(in the rows, 128 means zero)
One turn sends every row of this set to another row. A few are shown first. Where does it send the rows asked after them?
k223: [139 154  90 132 136 148 133 130 109 157 166 111 139 112 150 129 106 118
 124 123 128 146  95 154 111 117 161 106 139  93 121 137 129 114 119 138
 120 111 117 165 105 139 140]
k881: [114 111 118 113 124 156 152 117 125 143 169 126 157 150 165 126 104 134
 117 119 114 120 139 145 117 123 126 138 166 116 148 152 148 126 126 135
 113  84 142 147 131 134 115]
k510: [113 156 129 151 112  99  71 116 121 138  99 101 141 117 141 116 100 147
 105  98 112 126 125 111  98 166  96 126 150 125 133 144 151 132 110 130
 124 129 111 122 116 141 107]
k606: [149 122 118 128 137 144 127 123 108 124 146 145 127 105 137 158 148 115
 132 138 147 133 112 127 157 117 130 159 144 143 153 122 144 115 128  96
  95 140  98 125 149 147 151]
k15: [111 145 129 121 106 166 142 133 132 139 109 113 130 133 156 112  96 156
 126  85 130 132 121 107 100 103 119 127 136 151  93 133 121 119  73 108
 127 140 119 153 115 165  96]
k991: [103 126 117 134 125 127 168 125 126 102 127 119 117 123 164 114 110 137
 125 125 134 161 125 118 100  86 145 130 130 134  86 109 122 148 124  99
 128 140 132 181  97 127 132]
k770: [155 171 152 110 136 112 125 123 134 132 119 162 121 122 112 145 123 147
 126 161 120 161 135 150 115  91 141 104 117 111 139 128  91 134 143 108
 140 126 127 125 138 159 161]
k895: [135 139 113 112 134 112 130 110 111  84 129 110 107 110 115 142  98 134
 124 152 138 157 167 150  92 149 141 140 117 136  99 106 142 109 120  85
 114 117 120 152 131 156 112]
k357: [ 96 156 144 136  99 128  71 137 137 136 121 147 133 114 137 133 118 150
  97  83 134 128 134 105 123 170 105 132 140 127 150 120 127 137  89 127
 117 138 130  96 119 132 131]
k741: [ 99 150 142 135  94 122  69 151 133 138 122 147 142 107 136 126 127 155
 108  92 133 132 136 105 116 167 109 131 140 125 141 115 126 138  90 140
 125 134 120  92 122 133 131]
k696: [140 148 102 103 136 117 129 119 112  86 125 102 120 114 113 142  98 143
 118 154 140 161 162 164  95 152 143 134 108 135 100 117 139 106 125  93
 122 114 122 154 121 150 111]
k702: [117 134 111 105 129 148 164 130 139 128 108 145 108 127 156 104  92 122
 121 123 118 172 123 142 123  73 149 107 155 120 112 125 116 133 109 123
 123 119 140 138 108 131 165]
k577: [126 134 114 104  61 148 151 104 118 148  97 147 147 136 152 107 112 142
 110  94 114 168 136 123 106 132 126 101 155 114  99 154 107 124 107 135
 109 120 142 129 115 163 134]
k578: [153 134 128 113 126 127 114 102 111 116 126 102 129  88 152 154 126 115
 116 132 124 139 123 122 130 147  97 147 176 153 154 135 146 113 114 109
  93 131  90 100 143 137 129]
k749: [152 169 171 110 141 123 101 122 149 151 128 155 135 105 140 147 115 170
 113 157 135 146 134 115 119 115 119 129 136 129 144 111  82 142 108 122
 135 143 126 104 141 140 156]
k545: [156 168 141 104 140 119 125 130 127 142 121 155 129 127 115 144 129 154
 127 163 118 160 127 148 129 104 137 105 110 109 143 131  85 134 148 117
 138 119 127 129 127 162 161]
k93: [158 165 170 105 142 108 108 117 134 137 120 148 137 110 132 145 110 156
 122 161 136 149 131 128 121  93 125 113 138 120 149 122  80 145 129 130
 132 140 131 110 139 151 168]
k981: [102  94 153 116 120 138 149 137 130 113 173 110 142 155 153 126 119 151
 129 123 111 134 150 138  95 124 129 111 140 124 122 132 117 132 126 114
 131  75 147 147 120 157  94]
k935: [128 134 152 111 131 105 101  91 110  80 121 101 130 119 127 133 109 149
 119 153 128 183 176 134  88 161 122 123 116 133 140 124 115 121 110 103
 126 148 145 133 125 156 108]
k738: [119  98 120 130 122 130 137 126 103 139 163  88 105 123 150 117 144 126
 114 126 127 161 130 144 140 136 166 105 114 100 113 130 116 133 138 130
 113  94 131 155 109 152 153]
k129: [139 142 138 104 134  93 112  98 112  73 125  96 125 108 127 138  93 145
 123 156 147 173 171 144  79 146 127 129 120 129 114 116 130 125 111 107
 115 139 138 136 125 151 110]
k757: [104 147 119 121 134 149 126 160 129 128 175 104 109 117 136 139 138 140
 116 106 142 152 126 167 126 100 161 120 107 117 112 111 114 132 112 141
 155 118 125 157 114 132 128]
k924: [ 83 118 140 108  86 138 138 116 125 148 121 129 118 144 149 107 157 149
 110 101 121 145 144 109 139 107  92 152 130 124 118 140 123 151 111 130
 119 140 137 147 105 170 125]
k347: [149 119 131 112 134 129 119 117 105 108 138 115 130  89 152 151 134 111
 130 134 149 135 121 120 140 131 108 153 165 147 154 121 147 120 110 112
  87 144  97 102 146 142 143]
k814: [110 133 158 140 109 119  69 127 111 127  93 114 137 134 131 103 105 156
 113  93 110 148 141 103 113 168 126  96 125 127 152 134 107 131 108 126
 132 124 134 108 132 154 139]
k832: [145 122 115 122 141 147 129 138 106 125 145 132 131 101 145 154 157 128
 127 138 150 131 109 134 157 128 130 158 132 144 146 123 144 112 130  95
  97 130  92 130 144 140 147]
k874: [106 137 166 139 110 120  71 121 120 127  87 121 126 136 139 110 113 157
 103  85 115 145 140 108 112 168 119  90 129 118 153 138 109 130 103 115
 130 135 135 112 133 143 134]
k58: [110 114 112 120 109 133 163 129 124 111 148 141 118 133 158 118 139  99
 127 122 127 181 101 124 129  91 129 133 143 122 123 117 143 145 113 109
  95 127 142 136  82 155 139]
k812: [122 124 145 117 114 155 153 143 140 130 163 146 164 147 160 140 122 165
 118 107 125 126 129 151  95 103 138 111 154 114 127 139 111 134 121 133
 155 105 143 145 146 119 115]
k758: [103 157 134 142 112 103  75 111 120 136 100 112 131 117 139 126  96 141
 106  97 113 122 127 104  97 177  90 115 150 124 130 136 133 133 107 119
 117 125 110 123 109 139 108]

k832 -> k545
k510 -> k741
k981 -> k881
Now find these:
k357 -> k874
k347 -> k93
k895 -> k606
k738 -> k223
k58 -> k702
k924 -> k577
k935 -> k578

One turn sends every row of this set to another row. A few are shown first. Where does it send the rows asked after them?
k599: [126 103 157 158 114 126 134 148 160 167 154 124 132 128 120 141 131 156
 111 144 143 131 163  73 155 125  85 162 140]
k762: [133 108 181 136 125  74 132 165 101 134 143 116 171 114 126 176 119 134
  96 137 125 134 137  89  97 123 124 165 154]
k708: [139 133 153 147 157 104 116 101 115 109 130 135 178 127 108 100 110 165
  75 116 136 147 129 119 119 150 139 148 122]
k822: [151 115 181 123 151 102 128 123  99 118 153 144 139 122 105 114 125 178
  96 131 144 137 146 112 148 143 153 148 145]
k597: [124 107 133 111 140 113 163 124  84  95 164 126 143  86 136 131 117 147
  89 142 134 123 146  72  96 163 128 200 127]
k498: [150 118 115 148 135  96 155 116 113 113 152 120 160 111 114 158 125 189
  88 119 124 174 111 125 104 161 133 167 106]
k954: [139 104 162 119 115  95 136 141 123 116 152  98 166  80 132 150 153 113
 109 115 132 122 130  79 120 122 106 185 153]
k896: [129  93 117 157 126 120 150 144  90 136 117 145 157 140 126 160 135 130
 108 121 164 125 142  85  87 153  56 175 123]
k464: [144  93 150  99 132 114 133 110  93 115 166 138 135 109 111 116 149 158
  99 111 159 118 146 113 154 163 138 152 142]
k525: [158 116 129 163 137 121 176 137 127 115 117 137 166 112 114 136 134 158
  92 145 137 128 157  99 105 147  49 182 121]
k123: [147 100 133 154 146  95 165 109  97 131 151 139 171 138 156 122 119 178
 116 124 180 132 142 116 135 133  66 175 157]
k119: [126 110 133 154 133 102 112 101  97 128 161 121 160 158 175 130 136 160
 107 107 178 165 159  79 119 135  76 161 144]
k585: [ 95  84 139 168 113 112 144 129 146 153 156 133 120 151 155 142 143 155
 103 122 137 113 171  88 130 159 114 169 139]
k371: [152 106 124 149 130 107 111 115 126 114 160 120 174 125 132 164 148 171
  95  94 123 165 111 103 106 158 130 165  92]
k538: [140 129 166 127 146 108 123 134 106 127 171  94 147 120 131 157 135 155
  90 141 123 125 161 123  70 143  95 191  93]
k713: [150 131 136 156 126  93 147  98 124  98 157 122 156 144 161 111 125 196
  97 140 154 164 169  94 124 134  76 172 148]
k892: [139 116 151 101 102 104 103 105 100 122 175 108 132 121 103 128 154 152
 104 105 160 134 147 134 126 147 125 146 140]
k21: [101 104 128 170  76  95 151 124 149 142 154 120 146 117 127 141 117 159
  97 141 136 136 166  95 128 141 109 151 172]
k468: [126 122 148 120 154 100 162 133 100 123 167 117 127  98 134 144 119 129
  74 146 122 125 167  65 107 168 131 196 135]
k867: [126 132 114 164 103 115 119 122 111 111 130 130 153 136 126 142 119 135
  92 134 143 154 165  54  73 153  73 173 126]
k454: [140 106 159 165 109 121 132 141 154 168 152 137 146 125 130 151 137 142
 100 133 149 128 166  71 154 123  73 158 131]
k453: [138 136 178 130 137  92 102 109  98 130 164 113 129 138 108 124 132 167
 100 119 149 147 150 140 118 138 143 149 136]
k556: [153 108 136 111 156 126 151 120 113 113 128 138 161 109  95 106 137 169
  76 120 151 137 128 125 146 158 107 150 114]
k513: [154 111 118 124 117 113 136 118  95 134 174 135 155 152 139 136 117 176
 103 140 182 143 169  84 128 149  50 163 139]
k769: [ 98 118 136 176 135 112 158 114 138 181 161 109 128 113 125 128 109 140
 101 139 152 126 163 106 138 139  98 172 151]
k928: [164 116 113 126 137 128 113 119 116 132 175 126 154 120 108 155 128 161
 108 111 141 153 107  78 121 164 118 181  85]
k167: [119 132 131 181 127 108 162 107 131 176 163 127 128 113 127 128 102 132
  98 137 160 117 164  96 137 141  89 184 143]
k181: [107  96 138 173 107 106 153 128 140 147 147 140 112 149 163 151 151 152
  87 119 139 127 180  90 124 157 102 165 127]
k776: [154 115 112 136 147 110 151 125  96 136 155 129 160 104  97 157 111 167
 111 116 150 163  89 103 123 150 123 177 110]
k968: [130 137 135 125 111 106  89 112 106 111 140 126 144 159 103 116 119 159
  94 111 151 149 126 111  91 153 130 154 112]
k481: [129 130 136 197 150 107 142 105 124 111 115 126 178 112 142 122 128 133
  93 119 133 145 150  85  92 138  78 183 132]
k438: [140 129 155 122 129  90 146 133 120 132 175  93 127 124 130 159 141 135
  90 138 117 104 166 119  80 159 105 202 119]
k76: [110 115 130 179  73  86 162 124 138 136 138 133 138 117 134 144 117 152
  99 134 148 143 156  92 125 128 104 158 170]
k443: [130  97 180 132 144  94 136 164  87 109 133 131 172 112 138 163 121 163
  97 141 127 146 133  89  89 122 125 167 132]
k958: [137 109 149 116 114 111 119 123 105 112 165  94 184  74 125 142 141 124
 112 116 144 122 123  97  99 122  91 189 131]
k176: [136 104 126  95 120 125 123 130  95 121 132 129 136 140  98 126 150 152
 102  99 170 135 114 124 118 156 101 154 109]

k438 -> k762
k896 -> k867
Now find these:
k21 -> k769
k597 -> k958
k968 -> k708
k513 -> k119
k453 -> k822
k776 -> k928
k76 -> k167

One turn sends every row of this set to another row. A few are shown first. Where does it send the rows asked after them?
k657: [115 124 132 115 157 114 109 165 121 124 141 147 141 159 133  99 122 140
 136 180 140 151 116 112]
k965: [150 128 100 110  84 106 124 138 119 182 100  94 141 144 125 125 125  79
  86 139 125 142 123  88]
k703: [112 127 135 117 158 118 111 154 113 128 140 148 145 163 131  99 118 139
 133 180 142 154 118 112]
k185: [124 143 107 126 102 113 136 162 108 140 102  57 124 128 136 148 125  92
  97 121 136 150 148  89]
k200: [157 127  94 102  91 103 121 156 130 176 102  92 134 136 128 131 134  83
  96 140 114 135 117  87]
k414: [117 133 133 105 146  92 120 159 134 132 129 154 138 139 114  92 138 128
 117 189 151 150 115 128]
k424: [120 137 130 100 159  97 120 161 130 134 128 153 134 143 114 100 142 135
 121 186 147 149 113 124]
k523: [113 130 140 115 136  97 120 138 138 129 138 150 141 143 104  83 117 129
 115 187 144 163 111 120]
k558: [112 129 136 117 152 121 112 143 109 128 141 149 152 163 124  97 118 134
 128 183 140 156 120 112]
k411: [114 139 138 141 120  96 126 103 115 139  69  85 111 129 118 154 108 152
 103 148 150 136 118 107]
k934: [118 139 138 108 159 110 123 135 130 129 141 147 135 151 101  96 116 143
 124 179 134 166 106 110]
k413: [118 123 130 112 141 110 109 165 131 119 143 147 148 146 128  96 128 127
 135 192 129 146 115 117]
k931: [124 139 110 132 101 115 136 159 118 134 111  52 118 130 133 144 110 100
 104 116 128 160 141  80]
k260: [126 135 127 127 110  86 121 130 141 125  72  81 107 103 119 157 126 143
 114 162 126 121 110 110]
k220: [119 133 132 137 128  87 121 130 133 132  72  81  97 121 127 157 111 160
 117 145 142 132 110 104]
k306: [114 135 141 114 145 106 122 131 135 128 142 148 139 148 100  88 112 136
 118 182 138 167 108 113]
k688: [118 123 131 113 150 110 108 170 129 121 141 147 143 151 133  97 125 134
 137 186 135 148 115 114]
k131: [115 141 137 138 109  97 127  98 116 138  70  86 119 122 113 153 114 141
  99 157 143 131 119 111]
k627: [124 138 130 128 102  90 124 117 134 129  72  84 117 104 112 155 126 135
 107 167 127 120 114 113]
k639: [127 143 108 127 106 117 137 160 116 134 111  52 118 129 131 149 114 101
 104 117 123 157 141  80]
k439: [128 146 106 123 106 116 137 162 109 138 104  56 122 128 133 152 126  95
 101 120 129 150 146  86]
k659: [122 141 130  99 169 105 122 155 128 133 132 152 132 148 110 104 137 141
 125 181 139 153 110 117]
k446: [118 126 132 111 135 114 111 154 127 119 143 147 154 145 122  94 128 122
 130 196 128 145 116 116]
k663: [161 126  92 102 104 102 119 170 139 173 105  89 121 138 134 135 130  97
 107 132 109 138 110  81]
k303: [124 133 129 131 120  85 120 136 142 127  73  80  99 111 124 159 119 154
 119 153 132 126 108 107]
k235: [121 137 111 133  96 109 135 159 113 138 106  56 121 131 137 142 114  95
  97 118 140 157 147  87]
k679: [115 130 137 111 136  92 119 149 137 131 132 154 141 139 110  84 128 125
 114 190 150 157 114 126]
k457: [152 122 101 117 121 105 119 162 131 176 110  86 108 160 139 133 102 119
 111 110 124 159 107  69]
k282: [141 123 109 127 101 110 124 130 112 186 105  92 128 167 132 122  99 102
  91 117 140 163 121  77]
k278: [128 145 106 123 107 118 137 161 113 136 108  53 120 128 132 151 121  98
 104 119 123 152 142  82]
k603: [159 123  94 107 116 104 119 173 140 173 109  86 111 148 138 136 117 111
 114 120 113 148 107  74]
k790: [115 134 136 141 127  92 124 117 123 136  71  83 102 128 124 156 106 160
 111 144 148 137 114 104]
k471: [118 141 134 132 102  94 125 103 123 134  69  85 121 111 110 153 123 134
 101 165 134 124 118 112]
k277: [121 137 112 134  98 112 136 158 116 136 109  54 119 131 135 142 109  99
 100 116 134 161 144  83]
k735: [143 126 106 120  88 109 124 128 111 185 102  95 139 157 127 121 111  86
  84 130 135 153 124  84]
k274: [113 130 136 115 143 122 114 139 111 127 142 149 157 157 120  95 121 126
 126 190 134 152 120 114]
k889: [145 122 107 126 114 109 122 145 120 182 109  89 116 169 137 127  94 116
 102 109 135 165 114  71]
k161: [121 142 133 102 169 110 123 144 127 131 137 149 132 151 104 103 126 145
 126 177 134 160 107 111]
k14: [122 140 109 131  98 110 136 161 109 140 102  57 124 130 137 144 120  93
  96 120 140 153 149  89]
k10: [115 129 134 113 136 119 113 144 119 122 143 148 159 150 119  94 124 121
 127 195 129 149 119 116]

k235 -> k639
k10 -> k703
Now find these:
k679 -> k934
k627 -> k411
k889 -> k663

